In the rows, 128 means zero.
Which row each row swaps with, under one turn or mirror:
The rows were stretched afterwards, more along some directions than others.
luset: [138 148 124  89 122 140 148 141 106 171 127 148 135 106 126 136]
keti: [131 137 123  84 149 145 132 129 119 140 121 118 138 110 154 154]
guso: [106 175 134  94 143 129 149 123 129 158 140 144 135 117 164 148]
paran: [130 148 125  95 131 137 140 127 110 163 128 136 143 131 148 142]
ripib: [131 154 145 102 155 134 138 143 144 159 121 118 120  99 136 132]
fodot: [133 129 126  95 141 143 126 132 127 140 111 111 133 109 136 138]
puna: [113 179 122  84 149 142 154 125 124 172 133 153 145  95 139 141]
bopiz: [128 159 128  93 123 154 147 133 119 166 126 149 135 122 143 134]
noge: [125 156 116 100 135 157 147 136 112 172 116 147 145 126 150 153]
nafem: [140 153 138  99 157 149 146 156 140 168 114 127 133  87 140 140]
duko: [127 133 125  94 147 143 140 135 128 144 109 111 143 103 156 160]
vobo: [139 145 118  89 131 140 139 131 102 167 135 150 133 125 145 138]
gelit: [135 113 112  99 141 125 130 130 148 132 137 118 145 102 132 134]
biz: [111 179 135  92 149 132 149 125 134 167 137 146 142 117 158 138]
vos: [132 126 122  98 137 127 135 140 124 139 120  98 134 115 154 149]
koge: [126 124 143 123 119 142 117 167 148 149 122 137 121 101 139 136]
zimid: [125 127 102  86 139 135 134 123 141 137 137 111 153 110 152 143]
dadef: [116 173 117  92 140 148 150 126 129 163 128 153 149  93 154 156]
nabi: [132 123 121  96 129 137 133 142 132 134 118 117 140 100 145 151]
zado: [120 174 119  88 152 139 151 126 124 172 140 156 141 109 155 141]
kizug: [155 150 132  89 125 139 143 139 117 173 130 152 129 104 123 121]
nes: [126 148 136 113 141 144 147 162 154 158 105 121 134  79 141 144]
Lamo: [117 174 119  90 139 147 164 126 137 165 133 148 149 105 150 141]
let: [125 162 133  86 160 143 141 141 136 163 128 125 125 107 152 136]
nok: [131 119 104  87 144 132 129 121 136 138 152 125 147 105 139 131]
nizib: [118 162 135 107 168 151 129 138 133 161 113 110 133 110 150 142]
betug: [140 134 117  88 132 145 146 126 144 149 128 135 157  70 122 133]
ked: [133 125 144 111 109 146 134 167 148 158 132 149 122  84 124 121]
zales: [124 155 114 104 142 150 141 126 103 169 123 139 148 126 140 142]
safeg: [129 158 110  77 130 151 153 123 107 167 127 146 145 125 152 142]
sak: [133 121 130 112 120 147 124 165 137 159 135 141 126  99 139 132]
fumam: [131 130 108  93 144 154 139 140 113 153 114 111 142 113 154 162]
dazel: [117 174 129  80 141 127 154 125 134 160 142 155 135 123 157 134]
kemu: [135 154 150  99 158 144 139 149 141 166 111 123 125  98 140 132]
Rivem: [117 187 122  85 146 155 163 133 129 182 126 156 144 107 155 139]
zefur: [105 182 121  88 150 143 149 120 123 170 131 153 144 115 162 137]
kasob: [128 128 123 108 138 145 134 141 123 145 108 106 134 107 147 162]
Fibo: [127 139 134 110 126 153 125 162 143 163 121 129 129 105 146 134]
difem: [122 133 117  99 134 139 127 133 126 147 109  99 132 126 168 163]
tanoz: [132 152 140 105 152 149 136 151 149 161 114 128 133  88 132 131]
reren: [142 143 149 105 112 152 137 160 147 165 120 153 131  69 121 123]
lilak: [142 149 128 100 141 142 144 128 108 174 126 133 136 123 132 134]
musuf: [113 170 132  90 135 119 150 128 127 157 148 150 135 120 153 129]
ketu: [130 120 107  93 138 144 140 124 141 143 138 128 153  87 124 133]
lirop: [137 148 115  92 130 142 150 134 107 175 122 143 142 119 141 130]
balel: [127 159 132 104 155 141 136 143 147 170 111 108 127 110 154 142]

kasob is swapped with ripib
dazel is swapped with noge
Fibo is swapped with zimid
zado is swapped with vobo

